[[121 139 131 115 133 141 132 150 126 147 121]
 [119 134 142 134 119 142 134 136 126 133 131]
 [126 132 134 137 139 144 134 132 125 129 133]
 [145 143 113 109 110 134 139 125 134 114 129]
 [127 132 133 137 142 143 134 131 125 129 134]
 [123 133 137 136 131 143 134 134 125 131 132]
 [141 139 117 119 118 133 138 123 131 122 130]] result: 134

[[116 110 141 132 136 130 113]
 [132 122 148 111 124 124 133]
 [116 135 126 128 126 123 125]
 [141 109 123 120 152 117 131]
 [119 106 137 131 150 137 122]
 [143 116 123 144 133 138 107]
 [120 115 131 146 133 118 123]
 [122 127 138 117 130 131 124]
 [125 118 113 145 124 137 131]
 [134 140 126 133 124 126 118]] result: 124

[[127 109 126 127 135 140 131 132 135 126]
 [119 145 118 148 124 156 120 151 136 119]
 [139 113 122 138 123 139 122 139 131 121]
 [122 139 119 141 128 151 122 143 134 120]
 [142 122 125 144 119 143 124 150 138 122]
 [134 139 121 116 121 114 121 115 117 121]
 [130 111 118 140 128 151 122 142 134 119]
 [136 145 118 112 122 112 120 111 115 118]] result: 121

[[131 115 129 125 136 117 125 121 120 131 144]
 [132 130 137 145 129 119 138 125 139 129 124]
 [130 116 129 124 136 119 124 121 118 131 145]
 [138 137 126 149 107 117 126 115 129 131 129]
 [130 127 139 143 133 119 139 126 139 128 123]
 [134 119 132 134 131 115 127 118 121 132 143]
 [131 125 137 144 131 114 137 123 137 128 125]
 [126 118 134 126 142 124 131 129 127 128 135]
 [119 117 130 106 150 138 129 141 126 127 130]] result: 125

[[128 115 138 131 127 133 126]
 [120 127 129 132 131 119 134]
 [138 125 156 125 117 116 146]
 [109 126 136 122 127 150 128]
 [127 126 128 123 129 135 127]
 [149 115 141 131 109 147 124]
 [138 127 149 124 121 117 147]
 [124 114 137 130 131 130 126]
 [126 125 134 132 142 124 129]
 [128 114 137 131 127 133 126]
 [123 127 112 129 134 113 124]
 [123 131 109 133 144 118 135]] result: 126

[[126 120 133 119 151 123 124 123]
 [127 128 129 122 122 130 130 136]
 [126 131 133 123 136 133 136 140]
 [131 131 123 122 150 135 126 124]
 [130 131 130 127 116 125 126 130]
 [130 131 135 132 114 122 138 119]
 [131 131 126 127 130 122 131 135]
 [126 130 122 117 145 133 115 129]] result: 119

[[123 136 128 136 117 136 131]
 [127 121 130 123 135 137 125]
 [122 130 135 132 128 142 132]
 [140 119 131 119 151 112 127]
 [117 130 135 133 123 152 131]
 [125 136 130 136 121 131 133]
 [129 137 125 135 118 121 131]
 [133 132 125 130 126 116 130]] result: 133

[[129 133 127 131 122 115 131 134 114 120 127 129 133 125]
 [129 127 135 129 124 110 129 134 125 125 127 124 137 130]
 [128 133 123 133 122 120 131 128 111 110 128 136 141 122]
 [124 126 131 132 125 113 142 136 123 120 135 121 115 129]
 [122 127 133 130 123 110 128 131 124 123 127 127 142 128]
 [118 118 132 133 126 114 146 131 129 119 139 122 117 132]
 [125 126 137 129 124 107 129 136 127 127 128 121 134 131]
 [125 129 126 133 124 118 136 131 116 115 131 131 132 125]] result: 132
---
[120 156 101 120 140 122] ⇒ 140

[[130 130 143 141 129]
 [151 132 118 130 140]] ⇒ 143

[147 152 134 119] ⇒ 147

[125 138 149 126 124 123] ⇒ 138

[129 132 127 133 128 156 116] ⇒ 133

[107 136 140 133 138] ⇒ 138

[152 146 144 121 117 104] ⇒ 146
---
Input:
[[101 150 128 120 122 141]
 [112 117 116 116 113 152]]
Output: 150

Input:
[[141 119 124 140 131 126 118]
 [117 117 138 128 111 129 103]
 [115 118 150 124 117 135 149]]
Output: 117

Input:
[[153 127 126 139 116]
 [142 131 128 119 116]
 [138 137 122 111 131]]
Output: 131

Input:
[[111 143 135 112 101 105]
 [144 113 121 143 153 150]]
Output: 143

Input:
[[150 115 120 128]
 [121 153 148 128]
 [154 111 113 128]]
Output: 153

Input:
[[106 131 120 103 135]
 [131 133 124 105 138]]
Output: 131

Input:
[[121 142 113 115 135]
 [127 100 138 111 144]]
Output: 142
---
array([[102, 116, 130, 145, 126],
       [119, 130, 135, 137, 102],
       [144, 116, 141, 112, 129]]) gives 119

array([[130, 127, 130, 151, 128, 136],
       [128, 129, 133, 120, 127, 147],
       [129, 129, 126, 146, 129, 112]]) gives 128

array([[124, 138, 148, 133, 148],
       [136, 101, 129, 116, 128],
       [133, 157, 117, 119, 122]]) gives 136

array([[115, 130, 137, 128, 149, 146, 124],
       [150, 142, 128, 118, 128, 108, 126],
       [124, 122, 105, 117, 120, 130, 143]]) gives 150

array([[124, 139, 142, 103, 145, 141],
       [122, 135, 120, 126, 129, 122],
       [126, 133, 120, 131, 130, 125]]) gives 122

array([[122, 129, 125, 140, 127, 139, 128],
       [152, 119, 141, 115, 132, 133, 131],
       [114, 149, 112, 128, 143, 111, 133]]) gives 152
---
[[120 116 152 141 138 143]
 [114 133 136 118 135 137]
 [132 133 113 128 136 121]]
152

[[129 132 119 104 136]
 [154 157 107 121 109]
 [110 101 143 145 111]]
119

[[105 121 143 141 113]
 [128 120 114 103 134]
 [111 123 139 140 117]]
143

[[139 136 115 138 105 155 123]
 [135 118 133 125 117 113 144]
 [130 122 139 115 141 147 124]]
115

[[102 105 145 101]
 [112 150 142 137]
 [135 132 121 151]]
145

[[133 123 111 131]
 [152 144 137 122]
 [136 129 126 121]]
111
